One vector is turned by the same rotation once a step. Each row is the vector after some number of steps, and that number follows the row.
The counts run from 0 to 217.
[ 19  -2  -7  -6  13 -18  -4 -12  31   2  -7  -1  23 -19  -3  12   1   2
  29   0  13  -3   8   1   4 -10  16  14   9  13   3   1 -20   4 -17 -18] => 119
[ 23  17 -20   1 -14  -4   5  -8   9  -5  13  -6  20 -16  -9  -4   0  17
  28 -17 -10  -2  13  10   2   9   8  22  18   9  13 -21 -13   5   6  12] => 142
[ 16   9   2  14 -15   5 -15 -14  18  22   7 -13  17 -40 -15  14   4  11
  12  -4  -8   0  -9  -3  -4   2  24   9  -6   1   3 -30  -8   5  -2   9] => 64
[ 35 -11 -26  -2  -3  10   9  -7  10   2 -15  -2  19 -17   3   3  -9   2
  26   4   5  -9  10   4  -1 -22  15   2  16  11  -1 -19 -16  13   7 -22] => 209
[ 15   0 -23  10 -16   1  20  10   2  10  14 -13  14 -32  -4   2  -3   9
   1  -8 -11 -18   2   6  12   0   9   8  10  -2   7 -26 -12  19  21  13] => 59
[  7  11  -1  -6  13 -25  -2   5  28  -9  16  -3  16 -31   7  15  -5  -5
  22   3   4 -12  19  17  13  -2   5  18  12   1  13  12 -11  -4 -10 -12] => 28
[ 16  16  14  13 -11 -14   2   5  16  11  20 -20  12 -37  -6  -2   2   7
  -7  -6 -15 -26   7 -10  20  -4   8  17   8   9  10 -15 -17  17   4   7] => 55
[ 14   6  -3  -5  -2  -4  -4   6  33   3  -6   6  18 -17  -5  10 -11   4
  39  -4   7  -3   3  25  13  -8  -4  11  10   4  20  14 -21  10 -12  -1] => 24
[ 10  -2  -8   6 -10 -20   6   9  21  19  16 -21   2 -37   2  -6   1  14
   0  -9 -15 -18   4  12  15   1  13  10   6  -4  10 -21 -12  12   9   8] => 57
[ 18  26  -2  -4   8  -8 -14  -3  18 -16  11  -1  13 -20   2   2  -9   2
  19  11   9 -14  22  21   5   5  -8   2  17   0  15   4 -13  -5  20 -26] => 18
[ 24  -3  11  -7   5  -9 -27 -12  33   8  -9  -8  13 -17  10  -3   6   6
  28   3 -14  -8  12  -2   0 -12  16  14   6   3  -2 -17 -12   8  -5 -25] => 214
[ 14  18  12 -11  10   0   2  12   5  10   8 -29  18 -24   7  12 -12  -5
  13  23  -2 -35   3   2   5 -12  12 -16   5   1  -5  -1 -15   2  15 -17] => 190
[ 11   0  -9 -15   3 -12  -6   8  11  -4  23   2  19 -29   6  13 -10  -8
   7   0  -2 -24  21  16  17   0  -2  15  24   6  18  -1 -15  -3  -1 -19] => 30
[ 14  -1  -6 -13  17   5  -8  11  16   9  10  -4  26 -19  11  14  -2 -14
  22  22  15 -25   0   9  -2  -5  11  -9  -1  -7  -3  -3  -5   5  22 -22] => 96
[ 25   9   1 -12   5  13 -10  -5   8   0   2  -7  21 -18   0   8 -12  -6
  12  22  21 -24   5  14   4  -6   5 -17  12   7   5  -5 -10  -2  29 -27] => 99
[ 17   6  -3   1  -5  10 -36  -9  27   3  -7  17   7 -18  -3   3   2  -3
  32   2  14  -8  -5  23  -4  -4   2  -1   6   4   7 -12 -21  -1  10 -20] => 9
[ 22  10   9 -11   7 -17  -4   5  20  -9  12  -1  23 -15   9   7  -6  -5
   7  18  14 -23  18   5  12 -13   6  -1  15  12   2  10 -20  -2  12 -25] => 110
[ 16  15  -6  -7 -10  16 -13   8   6   3  12  -7  17 -18  -2   2  -1   0
  23   9  13 -17  -7  30   3  -5  29 -11  12  -1  -1 -19  -3 -18  33   4] => 87
[ 16  15  -3 -13  -6  11  -6   1  16 -14  -2  10  17 -11  -6  -2 -10   5
  33  -1   0 -20   2  31  11  -9 -13   6  25  10  15   4 -22   8   4  -8] => 22
[ 27 -17 -21  -7  -4 -12   1 -10  23  14 -10 -10   5 -19  -2  -4 -12   7
  16   0   1 -12  22  11  13   6  -3   3  22  10  22 -11 -17  15   7 -24] => 126
[ 30   3 -20   0  -5  -6  13 -22  17  -9  -9  -8  13 -18  -8  -2  -6  10
  24  -3   2 -10  14   6   6   2  -8  10  18  13  13 -10 -26  25   5 -17] => 128
[ 20  22  13   2 -14  27 -15   2   3   9  13  -2  21 -18  -4  -1   5   9
  22   6 -15 -18 -20   6  -5  -9  13  -4   0   4  -3 -23 -10   5  22  10] => 77
[ 18  14  -3   0 -10  -6   9  -7  13   6   9 -21  18 -27  -7  12  -7  23
  29  -9 -24  -3   1  15  -1   1  14  12   4   8   9 -10 -12  12 -17  17] => 50
[ 23  11 -17   9 -12 -17   6   1  14  -5  14  -5  14 -22  -3 -14   1  14
  12  -8  -7 -10  22   4  13   8  -9  17  13   5  15 -15 -18  21  16  -1] => 139
[ 16  20 -10   1   0  15 -24 -10  16  -7  -5   8  15 -16 -11   2   1  -4
  29   8  25  -9   6  12   2   7  11  -2  20   8   8 -11 -15 -11  27 -18] => 7
[ 10   0   0  10 -16 -16   2  13  16  21  22 -13   8 -41  -2   2   2  11
 -11  -7 -18 -19   5   0  18  -3   3  13   1   0   8 -17 -16  20   6   5] => 56
[ 19   9   5 -16  14   3   5   5  20  -5  -1  -4  29  -5   7   6   0  -2
  39  16  10 -26  -6   8   0 -18   7  -2   8   9  -2  11 -20  13   0 -12] => 106
[ 11   4   0   8  -2  16   1  -3  15  11 -11  -7  13 -36 -11  16  -9   3
  14  14  14 -18 -24  20  -1 -19   7 -17  -8   3  -1  -9 -17  16   2 -10] => 184
[ 14 -10  -1 -15  12 -20 -18  -8  24   9  11  -2  14 -25  11   7  -1  -6
  16   0  -5 -20  16  -1  12  -5   8  16  16  12   7  -6 -18   6  -9 -26] => 122
[ 18   7  -9   1 -18   7 -16  -7  15  14  11   1  28 -25 -13   6  -1  10
  21 -16 -15   7   9  -1   2   6  10  23  12  13  19 -22 -15   8  -7  12] => 144
[ 16  13  11  -9  -3  -9  -7   1  21   8   8 -15  18 -14  -1 -10  -3   6
  19  -5 -21 -19  24 -14  17  13   0  20  22  11  17  -2 -17  20   0   0] => 135
[ 16   7  -7  -9  -7  -4 -22  -2  17  -5  10  12  13 -19  -1   1 -14   8
  24   2  -4  -9  11  42   6  -6 -12  -2  17   6  17   0 -18  -5   8 -20] => 20
[ 18  16   1   8 -18  10 -16  -5   9  11  15  -9  20 -30  -7   4   3  16
  19   9  -7  -3  -8  22 -16   0  17  -8 -13  -4  -2 -32  -7   3  23   0] => 75
[ 27 -14 -19  -2  -2  -6   9   4  20   4 -14 -12  -1 -14  10  -7  -7   6
  21   3   0 -12  13  20  11 -16  24  -2  19   4  -1 -22 -12   3  15 -20] => 207
[ 21  -6 -16 -13   2  -6   9  -9  24  -5 -11  -4  14 -11  -4   1  -3   7
  35  -1  12 -11   0  23  10 -14  15   4  25  15   7   3 -20   7  -7  -8] => 116
[ 19  13   5  -6   9  -6   0   6  21   1  -7 -19  22 -20   6  13  -4   4
  33  13   2  -9   3   1   1 -22  35  -2  12  11  -8  -3 -16  -4  -8  -6] => 200
[ 16  12  14   5 -11 -15  -6   2  23  20  13 -21  25 -32  -6  11  -6  14
   8  -5 -20  -4   4  -9   9  -2  16  13   0   5  16  -6 -14  12 -19  10] => 53
[ 11  14  -2 -10  -7   2 -13  -2  21 -11  -2   5   8 -15  -1  -1  -8   9
  33  -1  -5 -13   6  44   8  -5  -7   0  22   7  16   2 -20  -4   4 -10] => 21
[ 18   2   3  -7   0  13  -7  -5  22  -7  -6  10  19 -15  -1   3  -5   4
  28  15   8 -22 -14  27   1 -24  -6 -10   4   7  -4  -2 -22  17  11 -22] => 103
[ 13  20  -8  11 -17  -4 -10   9   8  10  30  -7  22 -37  -7  12  -9  10
   1   4   6 -10   6  24  -3   9   2  -5 -12  -8  15  -9  -2   3  24   3] => 166
[ 23  25 -10  17  -9   9   2  -7   4   1  12 -16  15 -29  -5   1   1   9
  10  11   2 -13   0   3 -10   9   8  -7  -6  -6   0 -25   1  13  37   1] => 73
[ 11  20   5   5 -11   7 -14  -3  26   8  11  -1  18 -29 -12  -3   6   4
  14 -15  -7 -10   7 -11  15   9   6  26  16  11  16 -14 -15  11  -3  16] => 146
[  5  13   1   1 -19  14 -14   6  13  16  13  -3  16 -32 -11   9  -4   7
  15   1  -3 -12 -24  37   3  -7  13  -7   0  -1  10 -11 -12  -4   5  19] => 170
[ 16  13 -11   6 -13  -9  19 -16  12  -4   1 -19   1 -30  -7   0  -8  24
  13  -8 -20 -20   6  25   8   2  -4  10  10   5  13 -14 -13  19   0   3] => 47
[ 16  17  -2  -5   9 -13 -17  -1  28  -4   7  -5  15 -17   4   6  -8  -1
  28  13  14  -8  25  19   4   9  -3  -1   7  -3  18   7 -11  -4  16 -25] => 17
[ 13   7  -4  -1  10 -16  -4   7  30  -3  15   9  23 -31   0  17  -4  -3
  23   2   4 -10  13   8   9 -10  -1  20   4   1  13  12 -15   9 -16 -15] => 27
[ 18   8 -11  -1  -9   3 -15  13  11   8  18  -4  19 -23   4   4   1   1
  15  13  14 -10  -4  26  -1  -3  26 -12   2  -7  -3 -19  -4 -12  33  -2] => 86
[ 24 -15 -17 -13  -7  -9   1  -3  23   4  -9   6  18 -10   0  -1  -9  11
  25  -1   6 -11   1  33  11 -19   9   1  22  12   5  -2 -22   7  -2 -15] => 115
[ 24   0 -20  -2  -3 -10   9 -19  25   0 -15 -16   6 -17  -6  -4  -7  10
  23  -3   3 -11  15  12  15   7  -1   5  21  10  18  -9 -18  14   3 -18] => 127
[ 33   7  -6   0   2   2  -2 -21  23  -1 -20 -10  15 -19   0   2  -1   8
  31   4   5   2  10  -2  -3 -12  26   7  14  10  -2 -15  -8   3  -3 -21] => 211
[ 19   7  -1 -11   2  -3 -10 -14  11  -2  10   4  26 -17  -1   5  -2  11
  35  -9 -22 -11  10  -5  -1   1  -5  20  14  17   7 -13 -24  21 -16 -12] => 132
[ 21   9 -16   5 -12   0  21 -12   4  -1  10  -7  15 -32  -6   5 -12  23
  13  -7 -24 -15   4  14   3  -5  -8  10   9   8  10 -18 -19  27  -2   4] => 48
[ 11  30   0   8 -16  -2 -10  -1  11  -2  24 -12  13 -36  -9   6  -3  14
   7   2   4  -9  -3  30  -1  12   6  -6  -1  -7  10 -14  -3  -7  24  12] => 167
[ 22   2  -3  -3   2  -4   1  10  14   8  -2  -8  24 -19   7  14  -7   6
  33   8  -1  -5  -2   7  -1 -31  31  -5   2  11  -9  -4 -18   8  -9  -9] => 199
[ 13  13 -13   2   1  -1  13 -23  29 -10 -11  -2   2 -34 -12  13  -7   3
  22  -7  -2 -12  -3  18  12  -2  -3  14  14  10  12  -4 -15  12 -15  -4] => 36
[  3  12   1   3  -5  11  -4  19  17  21  22 -11  24 -28   0   7   0   0
  19   5  -8 -20  -3   6   4  13  -5   4 -15 -13  20  -4  -6  25  12  14] => 162
[ 23   1  -7   5  -9  -5   3   4  13   3  -3  -4   6 -27  -1   3 -11  15
  12  10   3 -14  -7  32   4 -31   7 -21   1   6  -4 -11 -23   9  12 -21] => 195
[ 20  11  -8   9  -9 -24   4   1  26   2   8 -14   6 -20  -3 -15   2  17
   9  -8  -7  -9  23   6  17   9  -6  17  16   2  20  -8 -15  20  13  -1] => 138
